In the rows, 128 means zero.
Turns in one plane each, and the order they were made in; the first pair answered
turn N:
[109 159 112 113 146 166 124 101 146 102 137  99 129 164 148 115 139  95
 121 118 120 146 139 126 142 151 160 132 140 167 113 139 117 131 161 122
 136 128] => [109 165 115 127 120 156 109 106 148  97 145 107 114 160 130 118 142  80
 102 121 101 140 126 129 128 138 160 143 126 158 123 138 124 142 143 114
 147 139]
[117 101 148 141 147  80  64 162 125 152 119 123 142  63 119 171 136 132
  82 137  72 118 162 117 119 101 196 143 116  86 148 117 110 116 167 142
  91 101] => [117  98 144 128 170  85  75 156 124 156 111 116 150  67 137 167 132 141
  94 133  88 118 175 115 131 110 197 134 131  92 142 116 106 104 180 151
  85  86]
[ 74 128 135 121 131 111 115 156  82 143  92 118 133  86  97 161 110 109
 111 138 122  95 166 150 133 132 102 162 120 116 111 156 148 146 106 141
 143  94] => [ 75 124 134 110 152 117 123 148  81 145  90 107 140  88 110 158 105 119
 121 135 135  98 174 149 146 138 104 153 133 121 103 158 141 137 114 147
 134  85]
turn A:
[180  97 145 127 127  97 168  70 194 113 104 142 121 145 167 120 134 144
 127 103 191 120 138 110 163 119 121  60 155 104 119 131 135  88 136 129
 114 104] => [138 129 115 127 172 117  95  46 170  88 122 122 119 161 136 114 133  54
 136  90 161 117 162 138 165 157 154 118 151 150 109 148 108 116 139 156
 114 106]
[111 131 109  95 166 136 126 121 109 114 139 116 164 145 148 121 129 117
 147 135 161 132 158 125 144 154 138 111 141 163 111 126 129 130 147 146
 133 111] => [101 142 110 124 129 116  85 147  94 120 141 131 142 125 105 132 131  74
 126 133 121 120 146 131 118 140 134 155 114 148 133 127 140 159 119 140
 142 132]
[148 127 183 173 107 149 127  93 181 153 124 146 129 125 138 127 142 124
 125 122 144 145  69 112 160  88  74  66  60  53 178 133 164 139 157  79
 138 126] => [134 132 165 140 170 187 137  52 185 127 127 112 153 153 174 110 139 119
 149 118 175 154  98 123 190 126 101  52  92  95 153 142 133 123 188 101
 127 104]
turn Y:
[143 122 133 157 159 148 129 180 115 105 128  84 110 217 121 167 128  99
 170 110 135  94 153 132 121 152 159 154  97 180  84 219  70 124 135 108
 123 118] => [165 114 152 160 125 151 175 160 152  88 133  91 110 237 134 160 139 140
 147 118 142 102 127 118 118 127 156 112  98 164  84 213  78 110 125  84
 135 130]
[139  79 135 153 140  97 127 159 123  94 148 131 144  95 103 176 141 172
 118 110 180 115 159  96  89 130 125 141 123  93 133 115 169  83 146 129
 106 129] => [124  98 123 166 137  99  87 152 113  76 163 127 134 105  73 174 145 124
 109 105 152 111 164 109  80 138 135 177 109 105 134 121 164 105 132 131
 114 141]
[118 139 112 116 139 115  83  91 118 154 125 114 139 103 105 115 149 112
 149 116 122 146 146 154 134 145 113 127 132 143 116 136 123 130 100 134
 147 126] => [133 137 131 120 108 117 126  75 151 133 132 120 134 120 113 103 157 142
 129 125 127 156 125 142 125 119 113  96 127 128 115 131 132 122  90 115
 163 140]
[117 108 124 155 136 116 105 106 145 148 175 101 126 109  93 120 116 133
 141 127 127 134 127  98 134 112  92 139 125 117 151 109 138 131 100 146
 137 110] => [125 109 128 152 131 117 117 107 147 147 172 100 127 110  98 120 116 141
 141 133 130 138 128  95 133 105  91 128 124 113 147 108 143 129  98 141
 143 112]
turn B:
[122 143 166 134 115 147 112 108 119 134 136 168 103 135 142 115 141 118
 114 131 138 160 144 148 100 134 164 124 118 118 120 136 137 115  82 124
 183 134] => [126 131 161 135 113 128 105 141  98 160 123 175 106 106 138 128 135 125
 128 128 139 153 152 145 100 134 145 134 115 105 133 128 145 113  81 130
 177 126]
[109 158 137 141  93 163 150  49 205  54 164 116 118 189 127  87 159 116
  80 139 120 142 112 121 104 101 163 108 118 147  92 127 113 125 125 101
 155 157] => [147 115 143 165  48  78 135 188 145 180 110 165 113  77 116 143 135 168
 109 139 123 106 121  94  93  81  85 128  96  70 145  95 158 128 119 100
 128 142]
[134 113 109 115 153 123 134 127 129 139 112 114 121 116 150 120 106 161
 147 123 145 111 137 131 141 124 123 123 143 148 125 123 104 118 147 131
 131 127] => [134 119 117 119 143 134 147 108 144 119 121 109 115 133 152 109 109 161
 136 125 144 115 127 133 138 114 129 109 143 151 120 127 104 116 143 124
 135 136]
[151 123 149 159  77 126 153 171 138 150 135 139 122 131 126 109 139 148
  74 136 113 109  75  90 115  79 121 125 106  90 106 134 110 126  96 136
 161 146] => [130 119 113 140 145 122  95 202  82 190 113 122 139  94 124 125 117 113
 122 120 123  93 127 100 136 131 114 168 119 113 110 142  94 132 123 180
 128 111]
turn U:
[106 169 112 125 174 153  88 139  83 144 126 125 115 108  94 130 132  60
 130 115 101 130 164 122 146 166 152 201 143 138 105 140  92 138  98 149
 146 117] => [129 143 118 104 192 142 123 165  77 180 102 127 135  84 134 136 117 120
 156 116 142 127 177 103 168 174 132 167 163 125 103 135 101 113 120 158
 126  90]
[114 183  88 164 111  99  94 132  75  82 144 132  93 165  82 143 128  91
 135 102  79 128 123 165 114 101 103 139 119 131 154 116 128 169 113 121
 149 140] => [109 171  73 121 186 125 120 105  69  80 132 104 123 174 128 133 117 112
 176  96 128 134 161 167 155 135 112 110 160 161 130 124 109 140 154 144
 129  98]
[156 170 114 129 122 113 148 139 114 106 121 143 145 131 124 149 139 101
 113 105 126 147 147 123 134 139 134 137 114 116  95 125 147 126 120 116
 134 132] => [154 166 111 125 135 114 153 135 112 107 119 139 145 132 132 146 138 105
 117 107 131 151 152 125 140 146 136 134 118 123  88 133 143 121 130 121
 130 125]
[131 133 126 148 108 116  85 146 113 132 138 137 108 117  93 139 130  96
 120 129 103 129 121 142 107 123 123 168  91 128 149 129 124 156 109 119
 129 139] => [116 134 111 117 170 148  88 111 111 114 141 105 130 142 125 124 125  97
 146 123 133 135 147 150 133 154 146 156 124 167 125 137  99 141 139 141
 112 116]

Each pair is 2 to 3 turns apart.
[134 137 119 105 147 107 155 176 145  88 194 109  77 141 100 143 116  66
 142 159 131 159  93 118  95 143 131 166 148 177  98 111 122 215 116  84
 102 151] => [134 133 115  87 172 121 164 160 144  81 191  95  91 151 116 135 115  75
 157 155 152 158 104 118 109 155 135 156 162 192  85 117 114 203 131  94
  97 138]  B, U
[141 143 123 142 130 122 111 157  99 163 120 134 114 113 127 152 129 109
 169 120 113 105 153 101 111 121 143 152 133 123 161 135 179 152 135 137
 118 109] => [144 134 122 125 156 137 135 137 107 162 111 121 129 126 152 142 129 136
 183 122 140 112 164  97 129 130 148 122 149 137 145 139 168 140 147 143
 111  95]  A, A
[125 149 136 162  98 120 103 144 130 105 133 134 124 119  95 127 137  94
 104 128  85 122 115 126  95 121 142 171 103 116 147 125 127 162 107 123
 140 161] => [115 152 129 150 117 131  89 130 126  99 137 124 129 123  97 123 135  82
 115 127  87 126 124 134 104 139 151 176 112 134 141 131 120 160 116 135
 133 152]  B, B
[ 98 156 141 123 138 157 101 124 161  64 146  94 162 145  94 145 149 136
 144 128 104 123 152 149 127 135 156 120 120 118  99 112  94 129 129 152
 142 108] => [111 133 139 113 148 135 103 172 136 115 121 104 171 104 109 163 138 162
 174 130 119 109 166 137 138 137 129 118 125 100 112 104 103 122 141 163
 123  87]  B, Y, A
[ 98 107 142 133 136 127 182 102 123 108 112 121 118 174 181 113 129 135
 133 175 154 108 151 123 162 137 131 103 161 152  94 157 113 116 148 126
 136 110] => [ 84 112 129 131 154 131 153 104 109 111 114 116 121 172 170 114 126 103
 140 168 145 107 165 132 162 153 138 128 160 163  91 163 103 126 151 140
 134 106]  B, A
[169 143 198 123 129 160 140  93 172  76 134 151 140 139 122 102 130 132
 156  71 124 167 116 157 150 119 129  92  73 178 120 149 119 130 147  68
 156 114] => [151 158 183 131 147 161  96 102 148  80 134 151 137 131 100 105 124  88
 163  64 110 160 135 172 147 136 136 127  70 193 120 158 111 145 147  82
 149 112]  Y, Y
[148 122 114 151 163 147 153 137 114 125 104 112 134 124 118 138  78 145
 128 153 151 112 120 132 154 123  99 128 154 131  96 165 136 102 151 159
 102 111] => [133 142 108 156 167 158 126 118 118  99 117 106 127 145 102 132  83 111
 123 152 136 117 121 143 144 127 118 147 148 148  91 174 126 117 145 165
 109 121]  B, Y
[114 142 142 149  91 121 113 123 112 105 161 130 120 136 110 134 148  99
  93 136 116 124 110 125  95 119 154 129 115 123 114 130  95 142 127 109
 126 136] => [120 120 128 122 144 114 119 153  87 149 132 117 145 105 147 143 127 134
 139 133 158 112 148 120 125 149 137 120 140 127 108 129  90 122 157 135
  97  97]  B, A, B
[109 136 120 143 108 101  91 176  97 151 132 162 114 101 109 133 107  51
 144  90  83 116 139 157  98 118 152 141  96 109 156 126 156 175  93 111
 112 145] => [117 128 128 147  92  91 110 184 101 156 128 171 116  97 113 137 107  69
 137  93  83 115 137 150  97 109 144 129  91  94 156 122 165 173  91 104
 110 145]  U, A
[111 167 138 138 100 158  88 117 136 109 106 144 124 123 110 107 139  97
 123 116 118 160 101 127  92 162 145 131 129 129 124 131 148 119 117 126
 139 159] => [133 144 147 138  91 136 112 155 131 149  88 157 127  93 127 122 132 141
 136 120 135 152 102 108  97 150 120 111 131 101 134 120 169 110 125 121
 129 151]  B, B, A
[129 116 140 111 153 152 182 105 157 102 150 118 142 182 166 104 140 162
 147 117 161 145  94 144 127 116 128  57 166 119 113 145 106 114 134 118
 151 115] => [131 125 150 153  80 121 153 141 154 112 157 150 112 160 117 121 146 138
 118 119 113 135  62 140  87  83 113  87 131  82 144 135 130 146  93  93
 166 149]  A, B
[101 123 129 122 121 115  73 172 113 138 106  90 146 110 128 122 131 140
 145 107 134 153 128 119 120 123  71 152 136  87 161 124 126 130 142 100
 105 130] => [116 116 140 125 107 115  98 167 134 132 111  92 147 119 142 120 137 165
 139 112 143 157 115 110 121 110  69 132 139  78 159 117 130 116 138  90
 110 134]  Y, Y
[111 146 101 115 165 153 123  84 130  69 141 103 131 158 135 120 138  99
 146 120 138 125 166 140 147 149 150 137 146 170 103 147  97 125 143 150
 138 134] => [138 135 132 162  58 103 132 139 138 101 138 150 100 120  96 143 145 127
 106 131 100 115 117 118 103  88 116 139 103 106 138 126 139 146  96 110
 159 169]  Y, A, B
[142 116 142 115 120 141 159 166  99 195 107 132 119  88 141 132 135 163
 126 135 104 112 153 141 114 107  64 148 115 123 134 104 158 116 142 143
  74 174] => [117 136 122  89 174 189 157  98 114 139 128  96 134 145 153 103 139 131
 132 130 118 129 169 161 137 136 106 142 140 177 102 122 122 113 162 161
  74 167]  B, U, B
[ 86 107 145  82 145 133 139 141  83 126 118 107 123 162 185 121 124 177
 146 112 151 100 100  93 154 114 118  64 164 150 107 102 137  92 166 137
 132 111] => [ 92 107 148  82 135 126 143 149  79 137 114 113 122 155 184 124 126 179
 144 112 154  96 100  94 153 111 112  64 161 144 113 102 140  91 166 133
 132 113]  B, B
[156  93 123 192  98 110 129 164  95 149 151 127 117 108  99 126 117 105
 110 122  99 117  78 131 121 145 123 113 140 109 182 105 134 120 104 129
 161 100] => [148  92 104 156 169 142 142 129  95 133 148  97 147 130 138 114 108 110
 136 118 136 122 113 137 154 181 144  94 176 151 151 118 108  98 143 153
 147  73]  U, U
[162 121 145 134 108 156 164  82 172  78 160 118 107 190 145  96 145 178
  93 142 146 143  97 122 122 101 141  88 145 133 100 114 120 104 117 110
 131 141] => [137 140 127 126 153 171 122  63 152  65 166 104 109 201 141  95 140 127
 107 134 138 139 118 139 130 131 157 123 152 164  90 126  99 113 127 134
 124 133]  U, A
[130 129 140 157  91 147 173  86 174  93 150 137 149 167 121  97 108 160
  97 163 148 115  98 114  87 117 149  71  73  88 134 107 109 172 126  87
 168 135] => [140 119 140 156  97 138 184  92 172 105 141 139 154 159 136 101 103 182
 103 162 161 113 101 107  94 122 139  59  77  81 135 103 116 160 131  89
 162 129]  U, U, U
[123 136 157 125 142 180 127  57 161  78 165 142 151 179 122 120 149 113
 107 132 143 142 120 131 169 145 164 125 138 187  93 143 113 126 160 127
 136 140] => [124 144 156 167  90 138  68 122 125 118 158 175 124 125  62 148 150  72
  98 130  92 122 109 131 133 129 143 184  94 153 131 134 135 162 126 122
 142 160]  Y, Y, A
[145 160 120 114 121  59 116 179  77 193  95 164 131 119  92 109  83 191
 159 113 126 162  98  93 166 144 144 124 107  43 116  58 138 116 111 154
 115 137] => [124 197 126 106 139 122 138  72 128  89 141 135 133 213 100  68 104 154
 125 116 119 191  85 111 169 147 203 107 120  97  81  81 105 116 108 148
 145 162]  A, A, B
[140 160 108  87 172 109 130 166  98 124 167  93 121 172 127 131 142 118
 161  84 160  98 193 112 153 116 130 148 134 153 121 108 134 158 166 133
 125 135] => [152 145 115  89 160  97 141 192  98 143 156 104 123 155 135 145 139 143
 166  81 168  94 188 102 153 109 116 138 131 136 132  98 140 152 166 125
 123 131]  U, A
[130 125 100  95 152 173 173  66 154  80 125  99 144 162 143 119 132 143
 131 115 159 143 171 123 153 133 146  60 174 177 129 141 107 131 190 125
 108 108] => [128 107  82  90 169 152 142 117 116 130 104 104 150 116 143 140 117 143
 163 110 167 128 200 121 159 151 126  85 177 170 136 135 105 133 206 146
  90  84]  A, U
[ 96 211 141 132  83 192 124  82 148  88  96  87 134 142 122 158 148 106
  59 145  80  89 126 160  70 142 153 132 131 139 152  87 147 108  80 130
 163 164] => [125 182 154 110  91 191 192  81 163 105  80  87 157 139 170 156 141 185
  74 152 124  91 127 143  92 136 135  76 157 126 141  80 153  74 103 128
 155 144]  A, A, U
[165 141 128 106  64  87 153 207 109 150 115 129 140 152 131 178  37 147
 136 176 144  84 145  89 141 131  73 126 163  94 157 104 121  65 114  92
 104 150] => [139 187 123 106  75 142 146 108 152  52 165 101 128 233 112 143  59  86
  99 175 115 111 129 111 132 134 130 128 160 142 125 126  91  81 104  84
 134 177]  A, A, B
[112 147  84 126 134 155  94  91 152  73 118  67 117 150 153 141 169  68
 182 160 107 128 130 119  71 141 160 172 138 170 104 144 126 153 131 148
 187 144] => [137 118  90 140  97 104  91 185 114 159  80 103 115  76 146 181 154 105
 196 162 106 105 133  98  64 125 109 183 120 119 139 122 162 154 125 149
 170 135]  B, B
[166 130 119 110  38  97 133 152 166 137 109 171 117 160 119 110 157 163
 103 177 131 111  93 118 110 104 150 104 123  84 174 119 117 169  92 117
 116 138] => [168 109 108  79 100 108 146 160 152 164  87 152 143 145 160 114 141 196
 144 171 175 107 128 108 144 133 142  82 154  95 165 121 107 142 132 139
  90  99]  A, B
[163 140  75  97 133  95 121 198  94 179  77  92 117  78 100 233 148 125
 182 113 150  99 118  84  82 120  99 102 153 156 158 113 145 130 156 189
 103  89] => [180 161 115 108  68 130 195 109 182  87 119  91  95 162 108 197 179 150
 112 127 133 136  56  80  63  72 133  43 145 155 140 117 149 123 125 139
 147 135]  B, B
[151 130 125 150  88 103 122 165 111 147 114 169 141  86 126 136 116 128
 115 121 105 107 139 149 119 124  99 138 120  94 153 134 131 126  91 136
 127 132] => [145 143 136 145  86 141 149  95 153  78 146 154 138 145 134 106 132 123
  90 127 102 127 119 159 123 114 130 117 128 118 129 142 117 123  85 122
 153 153]  B, B, A
